One turning vector, and how many ticks it has turned:
The counts run from 0 to 282.
[ 2.21  3.27  1.06  3.67  2.34  0.31 -2.24  1.68 -0.15 -1.19  0.90  1.13
  4.68  2.07  3.83  4.17  0.86  2.75  1.13  0.98 -0.75 -0.26  2.33  0.42
  0.15 -1.96  1.02  0.63  1.75 -1.58 -2.54  3.15  1.71  3.68 -2.20 -1.27
  0.69  1.98  0.75 -3.73 -1.19  0.28  0.41 -1.10 -3.16  1.60  1.18  1.07
  2.49  1.99 -2.04  4.21 -0.02 -1.75 -0.73  1.26  2.53  3.94  0.31  2.55
  4.35  2.97  2.60  2.10 -0.66 -2.26 -4.26  0.67  0.35 -0.22 -3.07  0.53]	47
[ 2.65  2.15 -0.05  0.60  3.85  0.85 -1.19  0.97  0.19 -0.80  1.91  0.63
  4.49  3.00  4.10  3.24 -1.13  0.77  2.33 -1.16 -1.13  2.68  3.16  0.15
  3.25 -2.85  2.21  1.52  0.74 -1.20 -3.40  2.30  4.29  0.73 -1.55 -2.77
 -1.10  3.26  1.48 -2.41 -2.31  1.08 -0.29  1.99 -1.76  3.22  2.97 -0.69
  2.38  1.23  0.29  0.36  0.66 -2.45  2.53  3.46  2.49  1.54  1.50 -0.65
  5.58  2.29  2.35  2.50 -1.21 -2.15 -1.96  0.41  0.17 -0.22 -0.85 -1.73]	170
[ 1.44  3.56 -0.58  4.19  3.80 -0.97 -3.34  3.20  1.48  0.80  0.86  1.31
  3.94  3.18  3.99  3.71  0.49  3.47  1.03  2.36 -0.30  0.54 -0.34  1.03
 -1.04 -1.88  0.84  1.85  1.77 -1.58 -2.49  0.95  1.68  2.97 -0.78 -0.62
 -0.30  3.77  0.40 -2.69 -1.19 -0.48 -1.06  0.61 -6.06  2.97  0.05  0.99
  0.98  0.20 -2.62  3.01  1.10 -3.11 -0.42  2.05  1.44  4.47 -0.23  3.50
  2.05  1.99  1.67  1.09  1.42 -2.52 -5.08  1.16  1.10 -0.68 -0.77  0.67]	267
[ 2.65  2.03 -0.44  2.97  4.98 -0.05 -1.43  0.65  0.87 -1.75  2.25  2.00
  3.89  3.43  3.82  1.08 -2.00  0.95  0.54 -0.01  0.20  3.47  1.58  1.40
  3.31 -3.06  3.03  0.72 -1.38 -0.61 -2.92  2.21  3.53  0.72 -0.81 -0.40
 -1.20  2.47  0.12 -2.01 -2.61  1.31 -0.30  1.63 -4.27  3.15  2.77 -1.41
  1.38 -1.25 -1.92  0.35  1.79 -3.01 -0.11  4.90  2.30  3.67 -0.40  1.22
  5.04  0.60  0.13  0.72 -0.55 -2.44 -1.75  0.85  1.30 -1.03 -0.46 -2.62]	12
[ 0.69  4.41  0.73  3.90  0.59 -0.03 -0.33  2.27  1.72  1.52  1.44  0.64
  2.22  4.57  2.83  2.60 -1.48  4.90  2.96  1.93 -0.14  0.32 -0.03 -0.08
 -0.56  0.81 -0.83 -0.12  0.73 -2.48 -1.37  2.50  0.70 -1.11 -1.13 -1.46
 -2.74  0.51 -0.50 -3.10 -1.55 -0.77 -0.02 -2.70 -2.67  3.59  1.42  0.22
  2.46  2.78 -1.51  0.72 -3.42 -0.69 -2.56  1.69  4.07  4.22 -1.92  2.80
  2.67  0.59  2.70  0.41  0.72  0.48 -5.57  1.93  0.22 -1.07 -2.70  3.10]	212
[ 2.47  3.18  0.07  0.46  4.78  0.05 -2.84  3.45  1.32 -0.28  2.72  2.08
  4.95  2.32  0.99 -0.81 -2.70  1.43  2.48 -0.80 -0.60  3.13  0.10 -0.49
  1.57 -4.57  2.19  0.31 -4.20  0.62 -5.01  0.81  3.26 -2.14 -2.20 -1.46
 -1.01  1.64 -1.75 -0.30 -0.08 -0.56 -1.70  1.64 -3.67  3.31  0.67  0.52
  4.52  2.88 -2.94 -0.47 -0.27 -2.97  1.16  3.30  3.71  0.62 -0.24  1.69
  2.11  0.67 -0.16 -0.42 -0.10  0.01 -1.15 -1.29 -0.72 -1.53 -3.27 -1.12]	2
[-0.01  4.52  0.13  3.38  2.88 -0.66 -0.88  2.89  2.41  0.53  1.68  0.84
  5.34  3.34  2.44  3.35  0.06  4.60  2.88  0.33 -1.52  1.25  0.80  0.49
 -0.38 -0.04  0.15  1.02  1.33  0.86 -3.01  0.53  0.57 -0.02 -1.70  0.22
  0.01  3.07 -1.29 -1.91  0.47 -1.45 -1.00  0.25 -4.65  3.42  0.72  1.12
  2.91  2.16 -2.54  1.28 -2.79 -0.68 -0.49  0.92  0.98  4.34 -0.81  4.85
  0.00 -0.80  0.94  0.95  2.74 -2.43 -4.75  1.23 -0.26 -1.57 -3.28  2.31]	278
[ 2.34  1.68  0.90  3.06  3.83 -0.47 -1.76  1.14 -0.33 -1.90  1.60  2.02
  4.50  2.91  3.53  4.16  1.11  3.21  1.56  1.20  0.03  1.43  3.10  1.13
  1.07 -2.77 -0.16  0.71  2.30 -1.81 -1.99  2.44  2.35  3.34 -2.05 -2.16
  0.29  4.29  0.29 -3.67 -1.80  1.29  0.33  0.09 -4.13  1.94  2.44  0.70
  1.92  1.07 -1.22  2.38 -0.04 -1.12 -1.12  0.96  1.03  5.23  0.15  1.67
  4.09  1.69  2.84  1.83 -0.74 -3.63 -4.53  1.06  0.00 -0.87 -1.69  0.10]	172
[ 0.55  2.18 -0.02  0.76  4.35 -2.03 -2.61  0.88  1.72 -0.14  1.06  2.53
  0.62  3.16  2.25  0.20 -1.39  3.62  2.69  3.49  1.04  3.34 -1.17  0.73
  1.01 -2.18  0.39  0.00 -0.57 -2.59 -2.96  0.29  1.52 -1.82 -0.56 -3.98
 -2.30  4.20 -2.47 -1.04 -2.67  0.03 -1.71 -1.08 -4.05  5.40  3.40 -0.69
  2.72  3.12 -1.12 -1.23 -0.81 -1.18 -1.33  1.16  2.16  3.47 -1.71  0.66
  1.84 -1.31  2.10 -2.06  0.21 -0.10 -5.78  2.50  0.49 -0.96 -0.57  1.06]	99
[ 0.61  3.51 -0.74 -0.35  3.58 -0.94 -2.08  3.06  1.90  1.27  1.94  0.23
  2.91  3.09  2.80 -0.09 -3.54  3.27  3.93  0.79  1.06  2.71 -1.39 -0.87
  1.20 -2.04  2.22 -0.77 -3.22 -1.09 -4.42  1.22  2.41 -3.69 -1.72 -2.90
 -2.87  1.78 -1.64  0.33 -0.36 -1.62 -1.18  0.75 -3.83  4.21  0.78 -0.98
  3.48  4.25 -1.07 -1.70 -0.69 -2.68  1.46  4.31  4.17  0.34 -0.68 -0.21
  1.32  0.04  2.42 -0.61 -0.95  2.87 -3.42 -0.22 -0.58 -1.24 -2.52  1.00]	97
[ 2.07  3.28 -0.46  2.57  3.88  0.43 -2.91  3.42  0.85  1.09  1.69  0.31
  5.36  2.59  3.73  4.26 -0.73  2.15  2.01  0.11  0.30  0.31 -0.18 -1.09
 -0.60 -2.87  2.14  1.89  0.20 -1.07 -4.50  1.51  2.99  2.02 -1.33 -0.66
 -1.02  2.13  0.09 -1.44 -0.58 -0.78 -1.08  1.41 -4.64  2.42 -1.02  1.60
  2.11  0.47 -2.96  3.01  1.65 -3.43  2.28  3.94  3.18  1.48  1.14  2.11
  3.64  2.89  1.76  1.90  0.77 -1.85 -2.75 -1.42  0.52 -1.02 -1.55 -0.70]	266
[ 1.90  4.62  0.00  2.53  2.25  0.73  0.03  4.09  1.80  0.89  2.08  0.28
  6.71  3.53  2.69  3.41 -0.55  2.77  3.37 -2.23 -2.36  1.09  1.13 -0.62
  1.01 -0.86  1.49  1.46 -0.10  0.43 -3.78  1.68  2.44 -0.54 -2.16  0.98
 -0.22  0.97 -0.46 -1.13  1.29 -1.40 -1.30  0.96 -3.00  2.76 -0.36  0.90
  4.31  2.83 -2.65  1.39 -2.55 -2.75  1.02  3.04  2.39  1.90  0.05  3.51
  1.35  1.29  0.83  1.84  1.60 -1.93 -3.11 -0.91 -1.32 -1.97 -4.63  0.57]	277
[ 2.83  2.49 -1.36  4.12  2.05  0.24  0.40  0.86  2.91 -0.70  1.98  2.52
  2.84  4.77  3.73  0.75 -1.01  2.40  2.02  0.68  0.06  3.08  0.38  1.78
  2.50 -0.75  1.04  0.64  1.32 -1.01 -0.89  3.46  2.65  0.17  0.67  0.45
 -2.84  1.20 -0.19 -2.45 -1.70  0.84  0.19 -1.21 -3.77  4.19  2.54 -1.25
  1.00 -0.82 -2.37  0.41 -1.53 -1.78 -2.99  3.86  2.50  4.60 -1.89  3.48
  4.48 -0.99  1.00 -0.45  1.03 -3.06 -4.04  2.31  0.62 -2.34 -0.53 -0.75]	114
[-0.87  3.79  1.21  1.54  3.00 -1.67 -2.45  2.27  1.84 -0.42  0.27  0.85
  3.48  2.25  2.51  2.61 -0.62  3.45  3.39  1.31 -0.94  1.39  1.19  0.62
  0.58 -0.73 -0.10 -0.47 -0.49 -0.61 -2.60  0.88  0.69 -0.70 -2.98 -2.79
  0.60  3.75 -1.90 -1.39 -0.22 -1.32  0.52 -1.19 -3.72  4.37  2.07  0.16
  3.65  5.31 -0.21  1.23 -2.65 -0.60 -0.94 -0.72  1.64  3.23 -0.14  3.02
  0.44 -1.09  3.08  0.13  0.12 -0.13 -5.87  1.48 -0.30 -1.16 -3.94  3.67]	62
[ 0.10  5.24  1.86  3.19  2.57 -0.41 -2.57  1.66  1.56  1.26  1.37  2.11
  3.55  3.16  2.36  1.46 -0.58  1.80  2.75  1.90 -2.99  1.13  1.22 -0.08
 -0.07 -0.87  1.11  0.17 -1.34 -0.57 -2.66 -0.11  0.17 -1.53 -2.77 -0.93
 -0.09  4.00 -2.67 -2.25 -2.44 -0.85 -0.54 -0.09 -3.12  4.63  2.75  0.87
  3.24  3.83 -1.63  1.12 -2.53 -0.23 -1.05  0.13  0.95  4.08 -0.18  3.97
  0.95 -0.39  2.09 -0.32  2.73 -0.89 -3.73  2.29  0.07 -0.35 -4.33  3.51]	29
[ 1.89  4.40 -0.18  2.55  2.81  0.12 -3.59  3.14  0.89  1.43  0.72  0.55
  3.74  2.80  3.94  2.22 -2.09  2.86  1.27  1.56  2.11  0.18 -2.00 -1.04
 -1.07 -2.83  1.48  0.71 -1.16 -2.32 -4.53  1.79  2.76  0.44 -1.02 -2.05
 -2.42  1.06  0.55 -1.48 -0.87 -0.56 -0.55 -0.30 -4.02  2.66 -0.86  0.57
  1.98  1.63 -2.84  1.87  1.26 -4.24  0.65  4.87  4.65  1.03  0.47  1.09
  4.17  2.85  2.98 -0.02 -1.30  1.16 -2.76 -0.46  1.41 -0.95 -1.31  0.06]	233
[ 0.75  3.04  0.06  1.31  3.86 -2.21 -3.15  2.31  2.20 -0.48  1.20  2.12
  3.20  2.61  1.35  0.60 -1.65  4.68  2.83  1.92  1.74  2.37 -0.87 -0.36
 -0.48 -2.33 -0.53 -0.51 -1.79 -0.93 -2.53  1.03  1.07 -1.34 -1.60 -2.61
 -0.69  2.35 -2.42 -0.51  0.50 -1.27 -1.30 -1.86 -4.70  4.25  1.43  0.09
  3.90  4.40 -2.28 -0.33 -1.63 -0.88 -2.71  0.97  2.58  4.16 -1.92  2.91
  0.33 -1.61  1.23 -1.80  0.02  0.12 -6.12  1.44 -0.25 -2.53 -2.68  2.32]	95
[ 1.63  5.29  1.57  4.51  2.06  0.46 -1.33  2.79  1.88 -0.34  2.24  2.26
  6.23  3.23  1.28  1.07 -1.14  2.54  1.80  0.18 -3.01  0.70  2.04 -0.16
 -0.73 -1.76  1.11 -0.05 -0.41  0.68 -2.43  1.60  1.21 -0.58 -2.96  0.17
  0.20  1.00 -1.30 -2.53 -0.66 -0.81 -0.54 -0.91 -2.95  2.80  1.01  1.24
  4.08  3.10 -3.56  2.28 -2.74 -0.73 -2.00  0.66  2.40  3.83 -0.53  4.78
  1.19  0.58  0.33  0.87  1.73 -2.52 -3.29  0.63 -0.36 -1.18 -5.31  1.54]	25
[-0.30  2.64  1.38  1.56  5.68 -1.87 -3.85  1.13  0.63 -0.48  0.63  1.57
  3.40  1.94  3.66  3.44 -0.80  3.16  1.80  1.85 -0.40  2.52  2.04  1.02
  1.49 -2.29  0.89  0.47 -0.70 -1.05 -3.02 -0.46  1.11  0.64 -2.47 -3.02
  1.51  6.30 -1.37 -2.26 -1.90  0.06 -0.14  2.01 -5.76  3.59  2.73  0.04
  1.92  2.24  0.17  0.22  0.97 -1.38  0.37  0.85 -0.07  4.40  0.60  1.79
  1.97 -0.72  2.63  0.48  0.32 -1.24 -4.77  1.62  0.96 -0.17 -1.44  1.40]	165
[ 2.78  4.77 -0.08  2.91  3.56  0.52 -1.73  2.90  1.49  1.96  1.33 -0.72
  5.03  3.29  5.02  3.03 -2.14  1.80  0.96 -0.47 -0.72  0.46  0.39 -0.79
  0.01 -2.24  3.01  1.92 -1.61 -0.31 -3.52  1.56  3.03  0.25 -1.30  0.24
 -0.52  2.17  1.38 -2.11 -1.27 -0.45 -0.26  2.78 -4.17  2.31 -0.29  0.15
  1.64 -0.21 -1.46  1.37  1.04 -4.15  1.94  5.91  3.57  1.36  1.73  2.27
  4.12  2.18  1.33  1.70 -0.07 -0.54 -1.46 -0.61  1.35 -0.01 -1.77 -1.25]	141
[ 1.80  2.64  1.20  3.29  3.35 -0.73 -2.36  0.31  0.59 -1.39  0.99  2.43
  2.74  2.50  3.87  2.87  1.14  1.53  1.48  2.60 -0.96  1.74  2.74  1.55
  2.04 -2.50  0.95  0.88  2.44 -2.22 -2.26  2.17  1.80  2.34 -2.17 -2.83
 -0.24  4.54 -0.03 -3.38 -3.90  1.35 -0.06 -0.62 -2.97  3.77  3.56 -0.04
  1.36  1.01 -0.39  1.90  1.04 -1.04 -1.23  0.94  1.33  4.81  0.76  1.79
  4.73  0.82  2.74  1.45 -0.08 -3.13 -3.89  2.32  1.11  0.37 -1.00  0.56]	44
[ 0.34  3.74 -0.03 -0.26  3.64 -0.38 -0.67  1.09  1.70  0.18  1.50 -0.83
  3.80  3.28  3.91  1.20 -3.51  3.53  3.66 -1.70 -0.48  3.79  2.73  0.23
  3.73 -0.28  1.29 -0.88 -3.00 -0.03 -3.09  0.57  2.14 -3.08 -2.02 -2.19
 -0.36  3.17 -0.41 -1.03 -0.66 -0.56  1.28  1.44 -2.85  3.96  2.49 -1.21
  4.54  3.85  1.17 -2.04 -3.03 -1.18  1.23  2.80  2.05  2.02 -0.27  0.67
  1.72 -1.29  1.64  1.19 -0.77  1.26 -3.93  1.34 -0.07 -1.64 -2.53  1.75]	188
[ 1.69  2.10 -0.65 -1.77  4.94 -1.20 -1.33  0.82  0.91 -1.31  0.69 -0.32
  4.30  1.62  4.99  2.68 -1.91  2.11  2.67 -0.43  2.46  2.57  1.14  0.08
  3.12 -3.47  1.84 -0.19 -2.34 -0.92 -3.95  2.98  3.41  0.04 -1.03 -3.53
 -0.08  2.80  0.52 -0.56 -0.15  0.28  1.24  1.08 -4.39  3.25  1.68 -1.01
  3.51  3.42  0.43  0.12  0.41 -3.32  1.63  3.22  2.78  1.51  0.33 -0.81
  4.20  0.26  2.06  0.52 -3.54  0.42 -3.50 -0.31  0.51 -1.37 -1.41 -0.47]	71
[ 2.30  5.38  0.60  5.15  2.80  0.46 -3.06  2.98  0.47  2.15  1.73  0.90
  4.30  2.89  3.67  3.38 -0.68  2.99  1.73  1.55 -1.29 -0.43  0.85  0.28
 -1.62 -1.39  1.18  1.97  1.45 -1.19 -3.32  1.47  1.82  1.87 -1.68 -0.02
 -1.47  2.35  0.52 -3.30 -2.29 -0.46 -1.33  1.15 -4.15  2.29 -0.42  1.54
  1.73  0.70 -2.76  2.76  0.32 -2.78  0.48  3.38  2.54  3.01  1.05  3.30
  3.26  2.55  2.24  1.81  1.58 -0.80 -3.06  0.11  1.31  0.01 -1.99  0.71]	142
[ 0.52  4.98 -1.61  3.25  2.50 -0.81 -0.34  0.48  3.81  1.10  0.90  0.75
  2.52  4.49  4.24  0.95 -1.46  1.53  1.87  0.76 -0.45  2.61 -1.46  1.25
  1.57  1.91  2.93  0.34 -0.77 -0.27 -1.99  1.44  1.43 -2.37 -0.09  0.93
 -1.39  3.28 -1.66 -0.92 -2.16 -0.87  1.11 -0.23 -3.96  5.23  1.74 -1.49
  1.39  1.83 -1.20 -0.83 -3.04 -2.69 -1.09  3.51  1.24  3.34 -1.14  3.90
  2.24 -2.31  1.25  0.04  2.60 -1.28 -4.41  3.10  2.31 -2.54 -1.95  0.84]	246
[ 2.72  2.48  0.78  2.06  1.33  0.84 -1.57  2.17 -0.99  0.19  1.91  0.81
  2.80  3.04  3.43  2.87 -0.47  3.50  2.87  0.89  0.70  0.84  1.54 -0.39
  0.91 -2.91 -0.43  0.89  2.36 -3.26 -3.27  3.17  3.45  0.84 -1.74 -3.71
 -3.32 -0.18  1.63 -3.50 -1.80  1.80 -1.01 -2.61 -1.02  2.56  1.32  0.89
  3.23  1.58 -2.43  2.20 -0.79 -1.85 -0.02  3.24  5.24  2.48  0.26 -0.14
  4.87  3.76  3.08  1.11 -1.27 -0.10 -3.99  0.46 -1.11  0.08 -2.15 -0.30]	204
[ 2.76  3.71 -0.77  4.19  1.24  0.52 -0.62  2.63  2.16 -0.33  1.71  1.97
  4.42  3.32  3.36  1.34  0.23  2.54  2.18  0.53  0.54  0.26 -1.32  0.28
 -0.98 -1.29  0.86  0.74  1.81 -0.93 -2.62  3.80  2.01  1.24 -0.33  0.15
 -1.62 -0.12 -0.22 -2.68 -0.19 -0.47 -0.54 -3.08 -3.35  3.21 -0.11  1.05
  2.68  1.41 -5.00  3.27 -1.63 -2.54 -2.43  2.50  3.93  3.29 -0.60  3.81
  3.36  1.72  1.72  0.29  1.08 -2.93 -4.11  0.35  0.06 -2.32 -3.18  0.21]	241
[ 2.66  2.85 -0.90  1.21  4.07  0.25 -2.39  1.97  1.06 -0.40  2.37  1.64
  4.02  2.25  2.64  1.95 -0.09  0.20  3.11  0.15  0.06  1.87 -0.43 -0.50
  1.36 -3.87  3.41  1.87 -0.11 -0.98 -5.17  2.09  4.20  0.02 -1.65 -2.98
 -1.62  3.20 -0.40 -0.49 -1.94 -0.09 -2.59  1.40 -3.00  3.24  1.16  0.48
  2.36  1.55 -3.00  1.83  1.47 -4.21  2.69  3.43  3.42  0.66  1.31 -0.21
  4.51  2.91  1.72  0.27  0.29 -2.87 -1.54 -0.27 -0.27 -0.28 -1.80 -2.33]	262
[-0.25  2.48  0.16 -0.44  4.17 -1.64 -1.10  0.09  1.24 -1.12  1.42  1.45
  2.32  3.26  2.35  0.78 -1.83  2.54  3.55  0.93 -0.49  3.84  1.94  1.17
  3.56 -1.68  0.78 -1.32 -0.79 -1.59 -2.57  0.74  1.97 -2.41 -2.07 -4.30
 -0.70  4.32 -1.64 -1.14 -2.34  0.41 -0.26  0.35 -2.73  5.67  4.88 -1.86
  3.02  4.07  1.11 -1.38 -2.22 -0.24 -0.01  0.97  1.11  3.24 -0.49  0.51
  2.30 -2.04  1.96  0.06 -0.46 -0.39 -5.17  2.86 -0.48 -1.26 -1.99  1.30]	191
[ 2.34  2.60  0.85  3.93  4.13 -0.70 -4.01  1.82  0.47  0.04  1.88  3.76
  2.17  2.69  0.51  1.07  0.66  1.56  1.40  3.01 -0.74  1.71 -0.09  0.35
 -0.37 -4.64  1.74  1.53  1.50 -1.85 -3.96  0.85  2.59  0.97 -1.99 -3.07
 -1.69  3.75 -2.28 -1.95 -3.34  0.14 -2.57 -0.56 -3.81  3.88  1.99  1.19
  1.55  1.71 -3.26  2.18  1.77 -2.56 -0.57  1.47  2.91  2.87  0.55  1.90
  3.13  1.77  2.20 -0.55  1.79 -2.86 -2.77  0.99  0.60  0.25 -1.08 -0.58]	135
[ 2.33  3.07 -1.32  1.85  3.02  1.01  1.75  2.17  2.60 -0.06  1.90 -0.34
  6.24  3.62  4.70  2.36 -1.70  1.68  2.53 -3.15 -0.99  2.76  1.88  0.54
  3.51 -0.01  2.85  1.07 -0.32  1.49 -3.01  2.50  3.70 -1.14 -0.75  1.38
 -0.16  2.10 -0.08 -1.04  0.73 -0.55  0.36  2.42 -3.44  2.84  1.01 -0.74
  2.91  0.49 -1.92  0.21 -2.94 -2.76  1.36  3.48  1.35  2.15 -0.37  3.15
  2.77 -0.46  0.16  1.97  1.59 -2.92 -2.18  0.52  0.06 -3.05 -3.03 -0.79]	276
[ 3.25  2.65 -1.05  1.83  4.74  0.33 -2.43  1.25  1.26 -0.44  2.11  1.65
  3.88  2.90  3.73  1.47 -1.30 -0.35  1.21 -0.18  0.02  3.07  0.34  0.15
  2.94 -4.58  3.78  0.83 -1.10 -1.06 -4.25  2.15  4.21  0.30 -1.38 -1.39
 -1.04  2.97 -0.45 -1.39 -2.63  1.28 -0.48  1.99 -4.00  3.14  1.95 -0.78
  2.00  0.33 -2.57  0.76  2.46 -3.93  1.49  4.31  2.87  1.20  1.12  0.79
  5.65  1.57  1.05  0.33  0.31 -2.61 -0.65  0.51  1.23 -0.68 -1.28 -3.03]	137
[ 3.28  4.04 -0.14  4.04  1.06  1.05 -1.45  2.23  1.33  1.43  1.60  1.37
  2.11  4.31  3.26  1.78 -0.09  1.95  2.52  2.26 -0.01 -0.28 -2.01 -0.52
 -1.19 -1.62  1.38  1.63  2.47 -2.65 -3.56  2.61  2.59  0.57 -0.31 -1.46
 -4.20  0.27  0.20 -2.79 -2.76  0.12 -1.61 -2.16 -1.98  3.55  0.62  0.73
  2.04  1.19 -2.99  2.68 -0.21 -3.19 -0.22  3.87  5.45  1.61  0.39  1.46
  4.44  3.11  3.08  0.55  0.81 -1.24 -3.31  1.24  0.26 -0.11 -1.46 -0.61]	237
